In the data rows, the value 128 means zero.
Here are some points:
167 112 120 128 104 144 065 096 105 167 152 128 223 136 089 167 128 136 128 112 120 175 065 089
081 104 073 073 183 191 128 057 144 136 144 120 104 160 215 049 018 191 152 088 088 041 160 112
144 112 144 128 104 144 081 112 120 191 136 136 215 152 089 183 120 120 144 112 120 167 057 120
073 120 136 089 152 096 096 112 112 159 160 120 112 120 144 096 065 152 160 152 104 096 175 120
144 089 144 136 120 136 183 104 120 096 160 112 073 136 159 025 152 152 097 128 120 081 152 136
144 152 152 176 112 088 159 167 128 112 128 136 128 089 073 167 191 088 136 136 159 175 128 128
120 089 065 136 160 183 159 081 105 065 160 080 065 136 215 000 144 222 089 088 088 065 160 097
136 120 104 128 144 152 081 112 105 112 104 120 160 144 152 104 065 128 097 104 120 112 112 136
136 081 215 144 120 112 159 136 144 112 191 128 112 191 089 057 254 120 175 136 112 128 144 136
104 112 167 120 175 088 144 175 152 081 136 144 089 152 167 088 144 112 144 159 120 104 168 136
057 152 136 144 152 081 167 191 152 104 128 128 057 136 120 136 175 088 160 159 152 120 207 152
120 136 120 120 120 152 104 089 112 120 144 088 144 128 120 088 160 167 128 104 120 128 136 089
128 152 096 120 128 120 152 144 136 104 104 136 112 120 144 144 128 136 112 136 120 128 136 144
128 112 112 112 160 144 120 096 120 144 144 136 152 167 144 081 104 128 144 104 120 096 104 120
065 160 112 097 128 128 167 120 168 144 160 120 081 112 136 144 144 136 152 152 144 104 191 104
160 097 104 081 136 175 104 041 097 120 167 120 160 096 183 057 089 215 128 128 081 065 128 041
152 136 152 089 167 120 081 112 105 144 144 151 167 104 120 128 073 144 144 152 088 104 128 104
160 120 096 144 089 136 120 128 105 096 112 112 152 120 128 120 152 136 089 112 152 159 104 128
136 104 128 152 183 120 152 160 136 112 120 151 112 160 136 120 136 081 112 128 112 096 128 183
120 120 073 120 152 136 136 128 128 112 104 136 120 152 175 120 097 136 105 096 120 120 120 144
120 152 175 136 152 065 120 199 160 144 104 167 120 128 081 199 128 073 144 175 144 159 136 175
120 104 104 105 128 183 120 057 097 128 199 096 120 144 152 049 136 199 183 104 088 089 160 057
160 089 096 120 136 175 136 089 128 096 104 120 112 128 191 073 112 175 089 088 112 096 104 128
104 112 112 097 175 128 159 128 120 088 136 128 057 175 191 065 104 152 128 128 104 073 175 160
104 120 199 136 128 073 136 167 120 159 152 136 112 144 073 136 152 096 144 159 128 136 152 168
104 160 073 120 104 136 152 120 152 167 081 136 144 120 136 175 081 144 112 104 144 144 112 160
136 097 096 120 120 191 120 089 120 096 089 112 096 136 207 081 073 175 112 104 120 104 144 128
144 144 104 160 167 128 088 152 128 144 120 128 167 104 120 191 120 120 120 120 144 167 089 112
167 104 160 160 097 136 065 120 120 159 128 144 238 120 057 175 152 120 128 136 120 175 073 120
120 136 089 112 128 152 128 089 120 175 144 128 144 128 128 136 097 152 144 104 144 120 112 120
073 136 096 105 160 128 152 120 112 144 167 112 112 120 159 104 089 167 152 136 112 081 175 112
120 128 089 120 112 144 128 104 105 120 136 120 112 152 167 081 104 167 128 112 112 104 144 112
175 120 096 152 089 159 104 104 120 136 089 120 175 112 128 183 120 112 073 081 152 175 033 152
191 175 128 199 097 073 159 215 144 104 033 151 096 073 089 230 175 049 057 136 183 215 089 183
136 128 128 120 136 128 112 144 136 152 089 144 144 081 152 207 065 112 120 128 136 152 089 128
104 191 057 105 104 120 136 144 152 120 057 151 112 128 152 191 073 112 112 120 152 144 128 136
120 041 144 105 136 191 128 057 112 081 144 088 081 207 207 000 152 199 136 088 096 057 175 128
073 160 191 120 144 049 215 191 168 136 120 136 041 144 112 136 160 073 136 183 152 104 191 168
089 120 167 128 167 081 152 183 160 152 112 167 096 136 112 191 112 065 168 167 136 128 152 183
120 168 136 144 128 096 136 167 160 128 081 144 128 112 120 191 120 081 144 144 159 159 144 136
136 175 136 097 128 112 136 136 168 136 089 159 128 096 112 207 104 104 120 159 128 144 136 136
167 144 073 176 081 167 104 136 120 144 089 120 183 128 128 207 112 136 112 096 144 191 057 120
120 112 128 105 128 159 112 112 160 167 152 151 144 128 128 159 097 159 160 136 096 112 128 112
128 097 167 112 144 152 128 096 120 136 175 112 120 144 128 065 168 159 152 120 088 096 136 104
144 120 128 128 136 136 088 128 120 159 112 128 175 144 120 175 112 112 097 096 136 144 057 128
175 097 081 081 144 207 041 065 120 136 112 136 191 128 191 112 010 207 097 104 073 112 089 097
112 120 112 112 152 112 167 128 152 136 152 136 089 112 136 152 136 136 144 159 120 112 160 144
144 144 081 152 104 128 120 120 128 104 112 128 120 112 144 128 128 120 097 128 136 144 136 128
160 120 120 136 089 159 128 128 128 128 112 136 136 144 144 144 152 136 112 104 128 136 089 112
175 152 160 144 104 104 144 144 120 175 120 144 167 096 057 207 112 128 144 152 136 183 097 120
160 089 136 120 152 128 073 128 097 128 120 128 167 136 144 112 097 152 112 104 120 144 089 120
120 097 152 097 152 144 128 049 105 144 238 104 120 160 128 025 144 199 152 112 073 096 136 081
183 057 128 168 120 167 073 104 073 104 136 104 167 120 136 112 120 152 097 096 120 159 073 128
120 144 120 152 128 128 112 120 120 120 183 104 136 104 120 112 168 159 144 120 112 159 144 089
144 128 152 081 120 104 104 112 112 159 152 136 136 120 112 136 104 144 160 159 112 128 144 081
24 more points follow, each with its number after it:
136 065 175 168 112 152 144 128 136 065 160 088 112 183 112 033 246 120 112 128 128 112 152 152 0
112 168 136 097 128 112 136 112 144 183 183 136 167 081 081 152 144 175 175 159 120 128 144 057 1
128 120 128 136 136 136 136 136 144 096 144 104 136 136 128 081 191 152 105 120 136 128 144 120 2
152 112 136 152 120 136 088 128 097 144 136 120 175 112 096 128 097 136 120 112 144 152 089 136 3
112 136 112 136 128 144 144 144 136 104 144 112 096 112 159 120 144 167 120 136 136 128 175 104 4
089 112 191 120 160 112 120 136 136 128 175 120 104 112 112 088 144 120 183 167 120 096 191 120 5
175 152 081 168 104 152 136 152 144 088 065 144 152 112 152 159 112 112 049 088 159 167 081 144 6
144 144 120 128 128 128 120 136 120 136 120 128 167 128 112 144 120 120 136 120 128 136 112 112 7
144 073 112 120 167 175 144 128 128 057 112 136 089 175 207 033 152 167 105 088 112 081 144 160 8
152 168 081 128 120 112 096 199 152 152 002 175 183 096 136 255 026 073 081 136 167 183 065 175 9
128 136 136 176 081 104 096 160 089 167 073 128 167 104 089 215 104 073 097 112 175 191 073 168 10
167 104 144 128 152 120 144 128 097 104 128 144 081 128 136 088 136 128 112 144 112 096 136 160 11
096 128 112 152 128 112 175 120 105 073 136 096 057 136 152 033 152 144 144 128 136 104 199 144 12
089 128 152 105 144 104 128 104 089 159 199 112 104 128 128 081 104 136 175 159 104 081 191 081 13
152 097 112 112 120 175 081 073 097 136 136 112 167 120 144 104 089 175 120 104 096 112 112 089 14
144 144 096 168 065 128 128 175 120 104 065 128 120 120 144 191 160 104 089 112 159 175 097 120 15
160 073 120 136 136 191 128 065 105 104 175 104 112 152 183 002 160 191 128 088 104 081 120 081 16
096 112 120 089 199 159 128 104 152 136 167 144 104 112 183 104 081 152 152 136 096 065 168 104 17
152 191 096 144 081 128 120 152 144 144 065 128 160 096 089 238 152 081 089 120 175 191 073 128 18
120 120 136 144 120 120 120 128 144 120 144 120 136 096 096 128 175 112 136 128 152 152 112 112 19
120 144 160 097 152 096 144 136 128 159 136 159 120 089 112 183 049 112 144 167 136 128 136 168 20
144 104 081 120 112 175 081 057 089 152 144 120 183 152 167 065 073 191 152 081 104 120 081 089 21
128 104 120 089 152 167 120 089 112 088 144 128 089 112 183 049 073 159 128 128 112 065 183 120 22
152 128 112 128 112 159 081 104 112 152 136 120 183 128 096 144 136 112 128 096 128 144 057 112 23
Which two of these numbered points are nearest to each point below, ignoring the direction in which the first points spread most? Their numbers follow each, nearest first.
152 097 096 168 089 199 081 089 112 112 089 080 167 136 152 112 104 159 081 065 120 152 065 136 > 10 6
160 160 199 152 128 041 128 175 105 112 081 167 144 120 018 159 136 041 105 159 144 167 128 207 > 11 22
128 168 096 152 097 112 136 207 152 104 041 144 081 128 167 230 097 073 097 136 167 175 120 160 > 15 22
104 183 175 105 136 081 136 144 176 167 144 159 160 128 057 183 183 112 175 159 120 152 120 112 > 1 13
136 191 128 176 104 088 167 175 136 104 120 136 089 081 104 183 152 073 120 159 167 167 152 144 > 4 12
152 112 144 160 152 104 120 167 105 081 097 136 104 120 120 120 136 088 097 136 144 136 136 168 > 11 8
167 144 081 144 128 144 128 175 136 096 041 159 144 160 175 183 097 104 073 104 136 152 073 168 > 6 9
136 081 144 120 136 167 128 065 105 128 199 104 128 152 144 041 160 183 160 112 088 089 144 073 > 19 16
128 104 152 152 128 144 104 144 136 104 144 104 152 144 112 096 199 152 120 096 128 152 120 112 > 2 19
128 136 096 128 136 128 112 136 120 112 097 144 096 089 167 136 057 120 136 152 144 112 160 128 > 22 17
128 112 057 112 152 199 112 057 128 112 160 104 136 104 183 081 112 183 120 096 104 081 120 081 > 18 7
144 112 160 097 081 167 081 010 105 215 191 104 230 160 089 096 136 191 152 088 088 136 049 057 > 23 21
160 112 104 168 104 136 096 128 097 136 144 112 167 112 112 128 136 120 105 104 152 167 097 120 > 3 23
160 160 152 160 065 128 104 152 144 175 104 144 191 104 041 246 168 096 112 120 159 215 041 128 > 23 14
104 144 136 120 160 120 144 144 136 128 175 136 096 144 144 136 089 112 144 136 112 104 136 120 > 17 20
191 112 160 152 081 120 112 136 112 175 120 151 183 128 081 183 136 112 120 128 144 175 073 136 > 3 14
089 128 136 065 167 096 081 120 128 191 160 144 167 073 128 175 034 167 175 175 096 112 168 089 > 20 17
175 104 089 160 112 159 152 120 112 081 089 112 136 136 167 081 136 136 081 088 144 128 097 136 > 6 15
136 073 167 120 167 152 167 104 128 065 160 120 033 152 191 000 160 167 112 120 104 041 183 128 > 11 8
120 160 144 120 104 112 128 104 128 183 160 144 152 073 081 191 097 128 168 159 128 152 112 097 > 1 7
136 104 199 128 120 112 144 096 112 104 183 112 104 167 081 025 215 104 160 144 112 104 168 144 > 0 5
160 065 160 089 136 191 065 073 136 152 152 136 199 167 144 088 120 167 152 112 088 104 073 089 > 23 14
144 128 081 128 128 175 112 073 136 088 097 096 104 152 183 033 152 159 097 096 112 089 128 097 > 15 18
096 144 136 097 175 128 167 104 152 159 167 136 089 152 136 088 112 128 160 136 096 073 175 136 > 17 13
104 152 199 144 136 073 167 167 144 136 136 151 096 112 049 159 199 073 183 183 136 144 183 175 > 5 13
144 136 167 183 112 096 152 191 168 120 120 136 144 167 081 167 191 049 120 136 167 183 097 183 > 2 16
152 049 104 105 160 238 112 049 128 096 160 096 128 191 223 000 152 215 128 065 088 057 097 073 > 16 23
120 136 191 160 144 096 144 152 136 112 160 120 104 128 081 096 175 096 152 152 120 128 160 136 > 5 2
081 104 199 105 120 104 128 096 152 136 199 104 104 128 104 057 199 159 183 167 088 104 191 081 > 5 13
144 128 152 160 104 112 112 144 144 104 120 120 160 120 081 152 191 136 112 128 120 183 120 120 > 2 19
104 168 136 136 120 073 175 191 136 081 104 136 057 128 120 136 160 088 136 159 144 144 183 168 > 12 4
104 191 120 112 144 088 144 167 128 159 104 159 120 096 104 207 073 096 144 159 152 144 144 136 > 20 17
175 112 128 199 120 128 152 167 112 073 089 136 096 112 144 144 112 081 073 120 144 159 120 191 > 8 11
152 097 144 152 112 152 128 120 128 112 136 120 120 144 128 104 160 112 120 120 128 120 112 152 > 16 19
136 136 160 128 112 096 159 160 152 136 136 136 152 120 089 167 191 128 128 152 136 159 120 128 > 2 19
207 104 096 144 120 159 081 089 089 128 128 120 191 144 136 081 136 175 081 088 096 128 057 097 > 23 14
136 128 160 120 089 128 104 128 128 167 136 136 191 128 081 183 144 136 144 112 120 175 073 104 > 23 14
120 136 081 097 104 136 128 120 136 144 065 136 136 112 175 175 034 152 089 112 144 136 089 144 > 9 18
104 097 104 144 136 152 175 120 097 057 136 080 057 152 199 025 152 167 120 120 128 081 199 144 > 12 4
128 136 152 144 104 136 128 136 136 167 144 128 175 144 089 183 136 104 136 128 136 159 104 136 > 7 3
160 089 049 176 073 199 120 128 120 081 049 104 120 120 199 144 104 136 065 073 159 152 089 168 > 6 15
104 120 136 105 160 167 167 089 136 152 191 120 081 096 159 112 136 152 168 136 128 073 152 081 > 17 4
167 128 112 144 089 144 073 144 120 136 089 128 215 183 112 183 152 120 073 073 136 199 010 128 > 23 21
112 112 199 136 120 081 159 175 136 128 160 136 081 152 096 104 199 088 175 167 136 112 175 136 > 5 13
120 144 183 168 144 049 167 199 152 081 089 151 065 096 081 136 191 057 112 167 152 152 168 191 > 12 11
104 160 160 128 089 088 136 112 128 207 215 128 160 104 041 191 168 104 183 175 120 152 128 081 > 1 13
104 112 230 120 152 065 112 144 128 136 191 128 128 081 049 112 191 104 175 207 128 120 191 112 > 5 13
160 104 136 128 089 159 112 089 105 120 152 104 175 152 112 104 183 159 120 104 112 144 089 097 > 16 23
128 136 065 120 160 152 112 128 120 167 089 128 152 136 152 175 041 120 112 104 144 112 097 144 > 9 10
081 089 215 120 160 057 175 120 112 104 215 096 057 128 073 000 199 128 183 199 112 073 255 168 > 5 12
